In the rows, zero is written as 128.
which system made each run
Taf, seq 1 (8 x 18)
[[123 148 109 154  88 172  52 109 141 140 114 138 113 117 115 157 157  83]
 [144 135 118 136  80 136 101 120  64  74 151 175 126 153 111 147 141  93]
 [142 163 103 120 128 170 110  90  83  92 163  84 136 157 156 112  88 101]
 [157 155 134 145 140 134 162 145 101 117 108 119 142 129 180 185  66  91]
 [148 123 139  86 178 106 191 145  86 105 131 134 157 135 146 115  95 152]
 [137 115 127  88 188 126 146 150 170 159  99  70 132 106 166 106 107 152]
 [121  79 155 120 126  85 142 199 163 158  91 141 122 100 130 146 149 157]
 [ 87  86 139  98 115 124 102 145 144 153 146 119 136 118  87  79 168 190]]
Rili, seq 2 (8 x 18)
[[124 121 164 177 121 155 141 161 129 174  94  85 163 133 161 135  79 166]
 [142 112 173 145 131 120 134 162  64 147  82 160 180 113 118 159 123 132]
 [143 100 136  89 147 129  57 145  81 148  84  90 149  94 131 130 146 101]
 [131  95 135 145  75  99  77 176 113 113 126  97  93 118 154 164 128  93]
 [ 96 119 120  98  73 138  98 157  76  92 192 131 129 137 115 146 105 132]
 [ 87 153 103 101 104 196  95 152 150 154 154 106 138 112 136 164  88 140]
 [145 155 111 134 111 176 145 168 147 125 106 187 131 130 147 200 105 116]
 [185 140  94  72 152 184 126 145 106  90 100 152 142 148 152 120 126 129]]
Taf, seq 3 (8 x 18)
[[180 129 103  78 153 168  98 126  91 103  86 168 148 130 123 123 165 106]
 [179 102 107  98 122 137  78 153 103  88 102  85 106 143 170 109 134 104]
 [130  95 151 143  92 111 106 184  80 119 133  75 130 137 168 142  87 132]
 [ 91 125 162 117 136 133 133 146  72 163 143  96 184 111 124 137  75 158]
 [116 144 133  81 184 151 121 126 114 178  97 132 181  77 115 153 121 125]
 [153 106 107  51 162 125 102 156 129 124  91 158 129  92 120 140 173 115]
 [135  86 101  71 102 130  72 176 139 101 137  97  94 127 141 108 156 135]
 [ 97 104 132 139  59 155  80 186 120 133 151  93 122 134 143 149 101 150]]
dizeg, seq 4 (8 x 18)
[[143 121  84  63 135 128  72 138 143 102 130 114  89 100 138 142 158  80]
 [138 109 102 115  81 109 109 164 138  72 167 103  73 148 164 135 118 108]
 [103 128 130 135  85 139 154 171 119 104 182 102 123 155 160 147  61 162]
 [109 144 132 115 139 181 162 169 134 158 125 122 169 125 152 157  63 172]
 [159 125 122  79 169 176 131 170 132 150  68 144 165 112 141 136 131 151]
 [183  87 118  89 141 140  89 157 112 111  72 114 126 134 145  91 170 132]
 [150  79 148 156  89 100  85 157  87 107 113  81 113 145 151 102 138 122]
 [ 94 110 166 169  86 106 104 149  66 142 147  96 150 122 127 151  93 125]]
gudun, seq 5 (8 x 18)
[[ 91 155 135 144 105 170  89  98  68 144 158 121 171 128 100 142 103 121]
 [130 156 108 113 135 147  67  83  78 127 130 124 139 108 115 153 138  56]
 [164 125 103 102 134  91  96 114  92  77 134 117  94 124 147 133 147  58]
 [158 113 120 114 144  76 151 138 131  84 149  73  88 141 181 110 103 107]
 [123 133 134 127 150 107 188 162 157 133 140  92 123 121 182 152  60 144]
 [109 134 130  85 169 142 175 166 158 162 119 140 156  95 138 163  93 162]
 [124 111 118  81 151 162 110 161 168 169  85 154 147  95 109 129 162 159]
 [140  83 124 126  88 147  81 171 152 132  93 152 116 135 111 108 188 160]]
Rili, seq 6 (8 x 18)
[[110 123 145 159  98 182  92 136 110 157 129  69 160 147 139 100  95 166]
 [120 138 165 193  98 146 125 144  89 160  99 151 166 123 125 183 100 119]
 [148 142 127  91 155 146  88 121  56 131 101 139 170 101 119 156 130  84]
 [151 121 111 116 130 124  78 149 124 123 108  70  99 108 176 159 114  69]
 [130 114 123 115  86 101 138 176  92  72 174 121 108 142 159 158  89 118]
 [ 89 130 115  67 124 168 129 163 119 131 177  98 150 125 137 129  76 171]
 [117 130 128 130 119 169 143 189 175 165 102 146 138 111 148 183 100 158]
 [173 115 118  93 131 163 134 174 106 109  79 197 149 137 126 145 151 142]]
beb, seq 7 (8 x 18)
[[161 112 122 150 105 185 129 149 142 113 110 109 131 180 154  78 120 185]
 [161 129 156 201 112 169 125 140 112 151  71 120 159 156 152 128 109 145]
 [150 115 158 147 130 146  88 130  64 157  69 135 177 116 111 128 154 123]
 [142 112 133 118 151 112  57 112  97 151  86  86 132  89 129 127 161  78]
 [128 108 130 117 111  74  84 147  95 109 135  99  99  98 142 165 132  66]
 [ 82 115 126  88 105  95 109 147  93 111 199  86 119 112 129 138  95 124]
 [ 78 157 115 103 135 140 150 137 152 143 183  94 130 108 144 167  61 136]
 [111 159 101  82 135 177 160 156 157 127 147 174 141 119 129 174  97 145]]
Sufeb, seq 8 (8 x 18)
[[ 91 122 150 128 144  59 104 110 111 157 140  93 123  73 115 155 131  77]
 [ 69 130 120  88 139  83 117 121 153 149 172 122 111  74 102 153 136 106]
 [ 89 140  95  97 122 115 136 140 205 133 162 141  87 100 125 159 133 123]
 [123 134  96 107 103 135 162 164 189  96 156 184  92 142 130 151 132 145]
 [143 131 107 134  98 159 174 146 167  89 150 169 112 183 134 105 123 181]
 [166 141 132 183 112 167 175 125 131 107 113 160 140 187 142 105 113 164]
 [171 137 149 168 139 153 148  99  78 119  92 151 170 167 123  94 132 144]
 [161 131 151 155 163 130 107  74  79 141  83  97 158 135 123  81 144 114]]
Sufeb, seq 9 (8 x 18)
[[ 82 143 154 183 111  99 124 101 145 170 131 158 128  92  88 167 149 102]
 [ 92 150  99 101 124 138 100  80 146 132 159 174 119 109  72 131 177 109]
 [138 154  77 131 117 140 111  92 188  93 155 130  67 140 138 123 151  89]
 [150 137 109 141 103  96 168 123 123  60 168 163  90 161 144 142 121 101]
 [119 147 130 136 138 119 194  96 121  96 186 128 135 168 130  89  92 163]
 [143 166 143 170 175 132 203  87 149 146 109 140 154 136 145 124  97 135]
 [166 131 139 114 190 107 166  96 112 135  81 178 158 118 106 107 168 124]
 [155 100 135 126 164  91 117  97 150 135  94 101 112 124 121  59 185 130]]
gudun, seq 10 (8 x 18)
[[128 101 112  90 137 133 122 124 150 113 155  81 116 149 127  46 143 184]
 [131 141 133 204  85 167 128 152 169 148 110 113 115 146 166 162  92 133]
 [110 137 139 102 113 146 154 145  70 111 159 186 175 138  98 149 110 155]
 [136 141 118 103 170 172  76  78 119 159 101  84 155 114 119  89 145 119]
 [164 119 131 170  96 108 101 150 117 112  83 161 105 125 143 175 155  69]
 [125  94 140  96 128  70 145 133  75  85 172 112 129 145 117  79 132 151]
 [113 140 140 171 144 128 125 108 165 165 126  43 121 118 165 122  87 121]
 [104 144 137 128 116 109 164 164 124 131 141 183 134 102 124 210 102 110]]
beb, seq 11 (8 x 18)
[[173 110 122 105 139  81 145 123  72  63 137 154 115 145 132 112 153  98]
 [130 103 147 115 160  73 159 120 112 116 154  59 124 138 152  73 100 147]
 [107 127 167 160 148  77 195 155 133 156 126 127 142 105 144 166  83 139]
 [ 88 110 145  85 147 114 145 153 138 166 128 173 159  92  83 132 151 173]
 [111 120 107 114 141 126 112 127 219 163 111 121  95  97 118 118 171 137]
 [129 116 116 168  62 122 118 150 171  99 140 174  79 150 123 144 161 123]
 [105 125 126 163  75 155 107 100 119 111 175 119 127 171 104  76 135 164]
 [122 178 135 201 128 159 137  64 128 149 129 114 145 144 132 130 100 107]]
dizeg, seq 12 (8 x 18)
[[ 92 124 158 126 142  64 147 125 104 153 136 172 144  81  86 167 146 108]
 [ 81 136 106  73 155 113  98  88 153 145 166 113 117  91  89 108 160 120]
 [118 125 101 142 104 113 117 136 213 128 134 139  68 115 133 149 158 107]
 [115 128 106 125  72 139 146 141 141  77 184 182 103 164 110 122 136 154]
 [114 158 111 155 112 196 145 106 165 132 157 100 134 168 141  97  88 169]
 [163 155 134 175 134 167 178 137 147 138  77 180 150 147 147 158 108 139]
 [172 136 124  99 172 155 145  96  81 108 102 159 168 150 113  82 148 142]
 [169 118 143 161 168 104 116  88 128 138  77  76 122 132 153  82 145 103]]

runs to name
seq 13 (2 x 18)
[[136 124 104 109  92 184 125 202 158 118 113 166 126 137 147 170 119 156]
 [142 112 119 112  94 197 120 168 115 110 121 149 154 169 127  99 129 192]]
 : Taf
seq 14 (2 x 18)
[[151 101 131 170  71 119  74 129 109 102 109 149 102 150 110 113 183 107]
 [118 130 137 171  83 131  81  90  74 107 163  89 127 155 120  98 125 107]]
 : Taf
seq 15 (2 x 18)
[[141  89 125  83 135  77 168 191 147  99 128 163 106 122 136 135 146 149]
 [113  97 134 115 140 134 140 154 185 154 127  77 125 130 141  76 121 198]]
 : gudun
seq 16 (2 x 18)
[[112  92 134 109  91 124 119 158 122 121 137 188 134 137  78 105 178 178]
 [118 130 121 186  84 174  94 115 179 144 131 102 110 157 127  95 139 157]]
 : Sufeb
seq 17 (2 x 18)
[[162 111 163 195 122  85 171 135 109 110 109 106 123 163 161 107 107 134]
 [111 107 188 158 138  93 152 129  73 160 112 128 180 120 106 117 120 159]]
 : beb
seq 18 (2 x 18)
[[160 130 110 127 143  67 143  99 131  75 144 121  79 135 152 117 142  73]
 [122 112 146 129 125  66 183 131  95  84 185 120 121 153 134 103 102 145]]
 : beb
seq 19 (2 x 18)
[[173  96 142 101 149 134 146 152  87 106  88 166 160 150 116  89 156 167]
 [147  97 150 151 140 124  90 111 110 145  93  63 141 137 136  64 150 145]]
 : dizeg
seq 20 (2 x 18)
[[116 144  91 113 112 202  99 126 194 149 123 150 122 130 109 122 154 154]
 [177 135  93 146  84 170 103 149 144  85 104 167  98 158 150 148 149 105]]
 : Sufeb
seq 21 (2 x 18)
[[127 133 111 107 147 154 157  97 167 122 146 145 133 154 103  56 154 186]
 [152 134 121 189 114 152 113 124 200 150  79 122  95 137 149 130 152 119]]
 : Taf
seq 22 (2 x 18)
[[126 148 106 170 109 129 150 127 211 121 142 106  76 140 169 142 105 116]
 [123 130 133 150  77 151 154 147  99  95 157 194 144 171 104 136 120 162]]
 : beb
seq 23 (2 x 18)
[[148  93 126 133  97 157 107 160 155 128  89 168 122 149 108  96 186 178]
 [138 102 133 171  80 162  67 125 127 133 105 110 125 154 116  84 169 151]]
 : Taf
seq 24 (2 x 18)
[[146 107 119 119 133 133 126 105 128 100 145  93 121 168 129  36 148 173]
 [147 139 159 219 127 108 173 117 139 138 100 109 125 146 166 140  92 120]]
 : beb
seq 25 (2 x 18)
[[106 130 135 138  80 166 103 184 106 147 123 152 150 114 130 199 102 128]
 [108 134 102  72 121 199  59 135 120 147 132 109 150 113 111 121 136 141]]
 : beb
seq 26 (2 x 18)
[[146 140 102 114 130 160  91 137 120 115 130  58 114 129 185 147  83  89]
 [145 130 120 100 109 153 128 182  73  97 138 127 146 133 163 174  75 117]]
 : beb
seq 27 (2 x 18)
[[123 140 137 174 112 108 129 145 151 149 102 149 109 100 145 206 118  78]
 [104 110 119  52 145  89 146 133 106 102 177 156 133 115  93 108 147 151]]
 : gudun
seq 28 (2 x 18)
[[117 133 151 181  67 117 132 130  68 104 154 175 140 149 108 162 119 115]
 [125 174 114 120 157 167 131  59  86 120 160 112 163 144 119  97 103 121]]
 : Taf
seq 29 (2 x 18)
[[137 120 139 116 178 110 144  95 145 154  87 164 148 112  88  87 188 146]
 [154 104 134 159 143  67 128 110 172 129  92 138  86 118 122 108 191 103]]
 : beb
seq 30 (2 x 18)
[[133  84 133 136  86  86  77 138  98  93 145  83  97 143 131  90 155 118]
 [ 80 128 152 172  88 115  94 120  96 148 170  71 131 122 129 143  88 115]]
 : Taf
seq 31 (2 x 18)
[[129 110 155 189 122  74 178 127 159 126 135  96 102 156 153  93 114 157]
 [ 94 130 169 190 137  81 179 102 158 170 137 116 136 125 114 109 122 157]]
 : Taf
seq 32 (2 x 18)
[[110 134 167 140 136 115 182 137  69 133 146 140 180 134 125 142  76 154]
 [130 154 126  87 210 150 151  98 137 167 104 110 170 100 130 112 113 137]]
 : Taf
seq 33 (2 x 18)
[[145 135  94 121 137 178 103 124 212 145  93 126 101 127 134 111 162 137]
 [153 112 120 149  72 147 142 171 138  87 125 195 110 170 124 130 149 156]]
 : gudun
seq 34 (2 x 18)
[[178 123 110  81 157 131  95 122  66  94 106 105 135 125 154 119 132  83]
 [177 100 135 126 144  85 122 158 106 104  95  77 110 127 183 131 114  95]]
 : gudun
seq 35 (2 x 18)
[[147 132 151 223 105 137 129 123 151 152  87  97 118 146 162 132 111 122]
 [105 128 161 142 115  98 174 138  69 119 156 182 164 129 100 157 109 138]]
 : gudun
seq 36 (2 x 18)
[[ 98 126 109 100 139 141  90  84 166 148 147 110 120 116  88  69 178 148]
 [122 132 117 175  81 132  81 130 169 139 113 147  87 113 122 170 161  82]]
 : Taf
